A single turn carries every row of the set below to another of its rows. Some are shown first; where does it send the rows asked next?
z660: [ -2  -1 -14 -20 -44  20   5  -7  -4  27  16 -13  -2   4   4  -3 -14   1
   0   9 -36 -23   4  16  -7   5  12  14  11  36   8   1 -11  -3 -16  -1
  30  20]
z762: [ 14   9  10  21  -5  13 -13  14 -26   8   1  -3   6  -1 -55   5   8  10
  15   3   2 -22   5  33  -8   0  -9  35  12  12   5 -47  -9 -24   3  -1
  -3   1]
z346: [ 13   9  14  12  29   7 -10  -2  16  -9  -7 -20 -26  16 -15   8   6  15
 -13 -45   0   6   1 -10  20   5 -29 -27 -13  11   6 -26  27   1 -11   0
  11 -27]
z740: [  9  -7  21  -3  26  -1  15  11  14  -3   0 -23 -15  41  37  23   0  17
  -3 -27 -18   5 -13  16  -6  23 -18   7  25  32   0  -4   0  12  29  -9
 -21  -5]
z378: [ 17   4  -1  19  27 -26 -15  -1  14  -9  -4   1 -41  18  -1   1 -14  12
   7 -36   4   1  15 -29   7   8 -18 -10  11  21  -8  -1  24  -4  19 -10
  25 -25]
z673: [ 10 -14 -22 -11 -45  24   8   3 -27  17  -7 -27 -10 -11  20   2   0  -4
   8   2 -13  -7   4   8 -15   4  15   6  -5   8   5 -11 -30 -16   2  28
  33   4]
z905: [  3  11  -4  30  37  10  -8  10  -8  -9 -19  -2 -13 -12  -5  -7   7  14
   1  18  25   9  -4   0  14   3  19  12   2 -18  -7  -8 -16 -20  50  -6
 -19 -40]
z223: [ -1  10  15   9  -8  16  25  24 -12  14  12 -17  21  -4 -24   0   8  12
 -10  38 -18  -2   0  39 -11   5 -26 -20   3  -8  11  -2  -4  -6  -6  -1
 -34  21]
z104: [ 10 -21 -16  37  -3  -5 -26  33  20  11   7  -3  25   4   4  -4 -12 -14
  16 -17 -22  17  25 -17   6   8   0  -3   8 -11  41  -1 -18   1  11  -5
  10  13]
z42: [  5  -1   0   6 -16   4  14   1  -2  64   5   5   0 -24   0   4  -3   6
  19  -5  -3   5   4 -28   3   4  -7  52  12   7  28 -15  -8   3   9   2
   2   1]
z7: [  4   6   2   8 -17   9  -2   6  -5 -39  10  -2  -4  14  23   2   4   6
   1   0  -2  20   3  37   7   9  -7 -68  16  -6  14   4 -13   8   4  10
  -5   5]
z816: [ 14  -3 -12  33  35   3  30  34  -2  -3   7   9  -3  18  24  22  -1  13
  10  -6   5   7   3   5  11   1   1 -10  15  11 -35  29  -8 -17 -13   2
  -8 -29]
z745: [  9 -13  22  26  11  23   7   4  -9  21  10  -1  15 -18 -24  -3 -11   3
  16  22   8 -11  -1  35   2 -27 -13  36  15  25 -10 -19 -20   8 -19 -10
  20  -5]
z102: [  2  10   0  -5 -27   5  -6  17  -7  -8  -4  -2  -1   2  -7   9  -7   5
  43 -12  -4 -10   3  15  -5   5 -15 -71  15   9  29  -2  -4   3   4   0
  -5   2]
z228: [  1 -13  19 -33  13  31   4 -31  17  17 -23   5  22  11  14   5  -5  11
  -4   4 -12   9  -7  28   4  11 -10   1  15   9  39  -7  -6  16  -2 -19
 -12  14]
z424: [ 13 -12   1 -11  18 -13   3 -11  10 -22  -6   7  -8   3   6   5  -8  -1
  22 -36  10  10  -2 -35  19 -30   3  39  -3  22  -8   6   8   6  -1  -8
  22 -17]
z334: [  7  -2   8  15  12  14 -22   9  27 -67   1  -1  -3 -20  -6  -6  -5  -1
  10   6  -9   7   4  24 -10   5 -19 -36  14   5 -28  -8  -6  -5  13   8
 -15  -9]
z814: [ -2   4  23  13  -7 -10  -8  -6  -4  13  35  -3  16  11 -17  -3  -1   4
  -8 -19   7 -15  -2  -8   2  20  -6 -14 -25 -20 -17  20  31  -5  -4 -26
 -25   7]
z523: [  9   2   8 -33   8  20  11 -10  12 -24  -5  -6  14 -14   4   3  -2   7
  -2  14 -35  33 -22   1  -3  27 -17   3  26  -2  18  20 -14  11   7  -8
 -15  32]
z645: [  0  21 -14  11  -6 -20  11   9 -22  20  -4  12 -18 -10  21  14  14 -11
  24 -30   6   9  13 -14 -20  -3 -15  20 -12  -5 -18  -2  14  12  48   5
 -26 -12]
z98: [  1  -4 -12  20  29   0  29  27   7   0 -14 -24   4  -4  16 -13 -14  27
 -17  -6 -17  26  17   7  15  31  18 -24  17  -9 -20  10  -5 -20   1   9
 -12 -21]
z725: [  6   0  10 -25 -24   2  -2   5   5  17   8  -4  -7   3  29  25 -17 -19
   3 -14  -6   7   8  19  -6 -23 -13   1  23  40 -10  10  -6   4 -37  13
   1  24]
z881: [-20  28 -16   6 -10  34  -7   1  -6 -15   1  28  18 -22 -24 -10  -7   2
  -2  27  -7   3  -3 -19  -8  -2  -6  11  -5 -14 -18  -6 -15 -37 -18  20
   5   5]
z449: [-10 -30  -1   7  -7   4 -44   0 -20   3 -13  12 -26 -16  31 -15   8  26
  -5  14  10   0  -4  25  -2  -3  15   6   8   3   4   8 -15 -20  23 -29
   3  16]
z538: [-29  30 -10  -6  10  27   5  -4   5  -7 -34 -13 -23  -5   6 -22  -5   0
 -12  16  13 -12  11 -12  -6   9  10  25 -37   1 -10 -16  18  -1   8  -7
  23 -11]
z427: [-21  24  -9  10  -8  16 -11 -10  -4  -8  -3   4  -5 -18 -26  -5  22 -16
 -16  18  20   4  15 -13  -4  -2  -5  31 -39 -17   3 -18  -3 -11   4 -11
  25 -20]
z778: [  0  49   9   3  10  -1 -23  -3   1  -5  10   8 -24 -31  -2  21  14  -9
   9 -14   0   7   3 -20 -25  -6  -8  35  23 -12  -7 -10   3  -1  33  12
 -24  -2]
z426: [  0  12  -5 -11  -6  11 -12  36   2  -8  14   3  -5  37  15   1 -11   8
 -47  -7  -6 -12   6   6  -4   7  -7  31  10  -6 -22 -45  -5  16  11 -23
   4  -3]

z98 turns into z228
z424 turns into z334
z102 turns into z673
Now find these:
z378 turns into z7
z740 turns into z223
z104 turns into z449
z816 turns into z523

A single turn carries every row of the set below to another of its rows. Some are shown first; where does it send the rows asked next?
z642: [  8   4   1  17  21   7   2 -10   4  -1 -23  -9  18  -4  13  19  -9  -1
   3 -51  -2   9  22   1 -12   4  -5  20  27   2  15 -16   4]
z361: [ -6 -11  26  33  16  29  13  -2  15  12 -20  -2 -11  -2   9 -13  10 -10
  15  12 -26 -14   3  -5   0   2  12  -8  10   1  16  20 -34]
z761: [-14 -15 -17 -20 -18 -10  25   5 -17  12   4  16  18 -17  15 -37   8 -14
 -28 -19  19   6 -15   1  -5 -11  -7  23 -35 -10   2 -12  17]
z597: [  3  -5   3  12   8  16  16  16  21   4  -3  18   6  11  -3  -7  22  -1
   3  34 -14 -18  18  -7 -27  -1  -3 -16  -7 -11  27  30 -33]
z988: [-30  -9 -18 -37  -1  -3  13   2 -23  17  12  14  14  -4  15 -30  -2 -10
 -19  -8  32  12 -23   4   2  -5  -7  21 -15 -18   0   4   4]
z408: [ -9  20   3 -15  -4 -17  41  11 -25  15 -20  20   3   6 -15   1  -8 -38
  -3  25   9  14 -27 -28 -27  14  14 -15   8   1 -13  12   3]
z457: [  0  -3  -2 -16  -1 -30  38   6  -1   3 -12  35  -5  14 -17  13   1 -15
   8  50   2  -3 -16 -21 -19  14  14 -20 -10 -11 -24  10  28]
z746: [-21 -16   4  17  16  23  -7  -3  22  10 -18  11   4   9 -27 -15   9  -6
  16  25 -13 -14  -2  -9 -21 -23 -19  12   8  13   4  23 -33]
z760: [ -8 -11 -21 -28 -24  -8  32   0  -9  -6  27  18  -4 -13  16 -20  -8  -9
 -33   5  11  -7  -8  10   7 -27 -28  27  -4 -21  -6  -6  17]
z288: [-13   2  -6 -15 -22  -7  34  12 -26   1   6  19  20  -9   5 -14  -5 -21
 -40 -18  17  26 -20  -4   1 -12 -19  22  -7 -27   8   5   5]
z208: [  1 -13   3  26  29  20  18  -9  16  -4 -21  -2   5  -2  13   3  -8  12
  12 -46   0  17   6  15  -9   3 -12 -14  10  -9  18 -22  20]
z255: [-37 -21  -1 -13 -13  -2  29  27 -22   5   4  33  14 -17  14 -14  -3 -12
 -26   6  10  19   0  12  -6 -28  -5  34 -14 -21  12   4  28]
z529: [ 11  -5   2   4  26   7  13  -4   4   4 -22  -6  15  -9  23  13   9   7
   7 -41  -3  11  17   2 -16   9  -8 -11   4  -5  24 -33  35]
z541: [-20   1 -16  33 -13 -24  -9  21 -10   0 -17 -14 -32  -7   9  30  15   8
   0  21   2  19  -2  -3   5   0  -1   5  22   1 -32  -9  47]
z732: [  5 -18   7   3  32  -7  11   0   2  -3   6  11  33   8  11  18 -10  11
  19 -28  -4   9  20  18  -9  10   4  20  17   6  22 -13  30]
z495: [ 21  -7 -19 -10 -19 -17 -17   9   6  -4  -4   1 -16 -38   9 -23  11  -5
  13  16 -46  19 -22   4  19 -37   9  15  -6 -16 -12   0   7]
z558: [ -5   6 -16  33 -12 -21  10  22 -11 -22 -25 -19 -28 -18 -11  18   2  -8
  19   5   3   6  -2 -23  18   7   0  16  13   7 -42 -16  39]
z451: [  0  -9 -14  -1 -26  10  -8   8   0 -20  -7  18 -12 -19   4  -9  -5   3
  44  12 -41   2 -29  10  15 -45   5   8  -2 -18   0  13  25]
z188: [ 17   3 -18  11  -4 -10 -20  32   8 -11  -2  -1 -15 -19  11 -22   9 -15
  12  27 -31  30 -26  17  26 -36   6  10  -3 -18 -20   9  18]
z238: [  8   0  25  26   3  23   4   3  24  19 -24  -2  -9 -10 -11 -20  22 -10
   1  22 -23 -17  -2 -17 -10 -15  -4  -3   1  -3  24   6 -35]
z118: [ -8  11   6 -18   7  -4  33  19   5  10  14  13  -2  16 -19  24  -9 -27
   4  40  -5  21 -35 -18 -31   0  -3 -12  22   1 -24   7  12]
z173: [ -4  -5 -16  29  -6 -23   5  15  -4 -12 -16 -17 -24 -21  -8  29  29  12
   0  29  10  21   7 -18   0  17  -6   5   8   9 -26 -26  39]
z143: [-11  11  12  -8  -3 -14  24  13 -15  13  -2  33   8  24 -34  -2  -4  -8
  -5  28  14   3 -37  -9 -17  28  20  -6  11  -8 -20 -11  -1]
z635: [ 10  15  14 -11 -20 -18  29  -1  -7  17   2  16   4  10 -21   6  10  -9
  -2  36   7   0 -40 -20 -29  27   7 -18  11   6 -15  -4   0]
z19: [  7  -2   6  28  19  11  -1  11  13   5 -40   4  11  -3 -12 -18  16  -7
  21   6 -15   3  11 -13 -13  -4  -7  -2   4  -2  23  29 -40]
z677: [ -7 -13 -21  22   3 -17   8  25  11  -6 -25 -10 -29 -10   3  18   3  12
  25  16   2 -16  30 -19 -11  -1   3  10  13   0 -32 -24  47]
z414: [ 33  -4 -11   1  -9   2 -13   9  27 -18   6  11 -12 -21  19   5  16  10
  21  27 -25   4 -12  11  22 -33  -9  25  -7 -31  -6  12  -1]
z728: [  6  -1  -7  -5  12  11  18 -13  27  14 -13  14  16  -2  10  16 -27  -6
  -9 -35   5  -7  27  15 -20  -6  -6   7   6  -1   8 -27  29]
z651: [-17 -11 -10  37   3   1  24  25   6 -15  13 -18 -22  -6  -5  34  11   0
  22  21  12   0   2 -18  20   9  -7  15   3  14 -20  -8  45]
z246: [ 20  -1 -24  10 -23 -15  -8  11 -13 -23  -9  -5 -14 -25  13  -5  14   1
  31  13 -24  20 -29  -8  32 -29  -2  18  -3 -26  -4  24   7]

z728 turns into z677
z361 turns into z188
z642 turns into z558
Now find these:
z118 turns into z746
z238 turns into z495

